Each path below is one point turned by a fixed rotation once a step. After each direction that follows a path, write how fast that rotation turns it, in degrees per step (0 if it stays still).
Each turn is a multiple of 5 degrees from 10 to 175, or 0.
Each row of a path follows its step; steps can be skipped.
Path 1:
step 1: [ 18  -7   6  -4  10  -7  -9  -4 -12  -4  -1  28 -22   7  16  17 -23  -9
  11  -5 -28 -22  -5  16 -12  35  -4  -4  10  -9   5  10  26 -22 -25   3
 -11   0   2 -14  17 -12 -36  47   6  26 -16 -36 -30  31 -31  -1  14  -9
 -35  31  32   8 -12   4  51  -8]
step 2: [ 22   2  16 -12 -16   6   4  13   2 -12 -40 -13  51 -23   6  14  -4 -18
   4   5   3  11  -7 -40  14  19  -9 -10  10  15  10 -21  36 -24 -12 -29
   8 -11   3  -2  18 -15 -33  -2   3   6  35  31 -32 -39  11   6  21  -7
 -11  45  -1  -6 -23 -10 -34  -8]
step 3: [  6 -15   9  40  24   7  14   5  -2   6  11  30  21 -15  13   7 -12 -17
 -19  48  -1  14 -33  -5  25 -10  17 -24 -43  12  -5  10 -12  -5  -7  15
  -6  14   0  14  11  19  24  -3  23  19 -18  -6  -9  26 -15  36  40 -10
 -23  11   7  24  22 -38 -35  -3]
step 5: [ 40   1  -2  -5 -10 -21  12   5 -18  23 -24 -22   2  -7  19  -5 -15  -5
 -20  27  -2   1 -23 -12  -7  19 -58 -24  -5 -16  39 -26  10 -28 -10  -5
  -9  19   9  -6   1  25 -42 -16  27  -4  20  30 -13 -11  46  -7   7 -16
   3  18 -13 -13  37 -10  -3   3]
step 11: [ 35   1  18   0  15  18  17   8 -13   7  14 -15 -10  22  -9 -13  -2 -16
 -16 -28  12 -17  32  14   0   8 -28  11   3  -4   3   8  12 -38   2  -6
 -12 -21  25 -19 -41  -2 -13   2  -7   6 -14  51 -22  -7  16  19 -10 -13
 -21  51  -6  40 -30 -21 -20  21]
step 12: [  3 -14  30  -2  11  -3   7   8 -12   7   2 -24  19  11  -4  24 -22  19
 -30  32   1  26 -21   4   3 -13  -2 -20 -12  -7 -24  12  -7 -16 -10   3
  34 -31   4   8   7  -8 -21   0 -12   4  48  -1  -2  43  14 -20 -10  -5
 -56  -5 -20   2  34 -52   5  14]
step 18: [-10 -33   1  -8  -8   7  15 -15   1  -8 -21 -29  -4  20   7   1 -19 -26
 -12   8  14   9 -38   6  23   8   5  10  14  13  16  29  27 -42  -5  -7
 -13 -49   9 -16  35 -41  13  -2   7  30  10  22   9 -42  -8  13 -22   5
 -25  -4  14  22  18 -20 -31  -3]
step 23: [ 14  42  -3 -11  29  -6   1 -29  -4 -12   4  14   1  -9   6  11  -6  14
   0 -23   4   5 -20  13  24  20 -38 -13  35  -3 -11 -18  27 -18   7  18
   6  10  36  11   4 -19 -29 -18  15  41  -1  17 -27 -20  -2  -5  15 -33
  28 -35  -3 -31  18 -41   9  -4]
step 26: [ 27   5 -11  -9   5  -1 -31 -17 -10  -4 -17 -25 -15 -10  43  21 -17  36
  -1   5   6 -13  17  10  40  -1 -21   6 -16   7 -18 -12  28   3  -1  27
  13  24  65   0  -1  -3 -24  10   4  31 -26  20  23  42   3  10  19 -14
  -1 -11   8   3   6 -30  21   7]
step 27: [ 31   0   0   8  16  33  23 -13 -11   6   7 -39  24  -4 -22   1   0  -6
 -29   9  19  12 -17  -1  20 -15  -2  22  29  18  29  30  37 -22   9   0
 -26  12  21 -28  13   2 -22  26  -2 -20 -12  -1 -34 -11  -3 -32  -4  25
 -38  -1  -6  21 -35   1  22  18]
Directions:
[ -1   0  -2  -3   0   1 -10   8   6  -6   5  10  -2  -2  -7   0   8  -3
  -1   2   5   1  -4  -3  -1  -4   0   2   0  -1   0   5  -4   6   1  -7
   2   0   4   3   2   1  -5  -1  13  -2   0   3  -8  -7  -5   6  11   1
  -3   1   9 -10  -8  -5   3   8]
55
[  3  -3  -3  -3   3   4   5   8   2   7   8  -6   5   2  -3   1   1   7
  -4   2   0   1   9   7   5  -7  -3   9  -7  -2  -1   2   0  -4   4   2
   6   1  10   6  -5   9  -4   2  -1  -2   0   5  -3   0   5   1  -2  -5
  -1 -13  -7  -1  -6   8   7   2]
20
[  1  11  -5   1  -2  -4   0  -7   0   0  -9  -6   7  -3  -7   0   4  -9
   1   0   1  -3  -1   1   7  -1 -12   4  -5  -2  -6  -3   0   7  -8  -2
  -3   4  -2   8   3   1   3   4  -4  -9   7  -8 -11  -3   0  -3   4   1
  -5  -4  -6   1   0  -3   5  -6]
100
[ 0  7 -6  1 -1  0 -3  0 -8  0  5 -2 12  0 -4 -1  6 -6  6  0 -7 -1 -4 11
 -6 -4  3 -3  4  1  3  5  3 -3 10 -5 -3  3  1 -7  4 -7  3 -2 -2 -3 -2 12
  1 -9  3 -2  3 -8 -9 -1 -3  1  8  4 -4  4]
160
[ -5  -3 -15  -8  -5   5  -5   1  -3   3   2  -8  -4   1   1   1  -9  -4
   9   2   8   0  11  -1   3  -2  -1  -3   3   2   6   1  -1  -2  -1   6
  -2  13  -2   1   2  -5  -6  -5   4  -7  -1  -4   3  -3  -8   1  -7   3
   3  -5   2   0   4  -5   1   3]
40
[ -2   0   1   1   0   2   4   5  -6  -5  -4  -6  -5  -3  -1   6   4 -12
  -2   4  -4   0   5   3  -4   3  -5   6  -2 -12   8   3  -3  -7  -2  -6
  -2 -10  -4   1   2   7  -9   0  -3   1   9   3   6  -7   0   0  -8   4
   0   5  11   3   2   2   6   2]
110
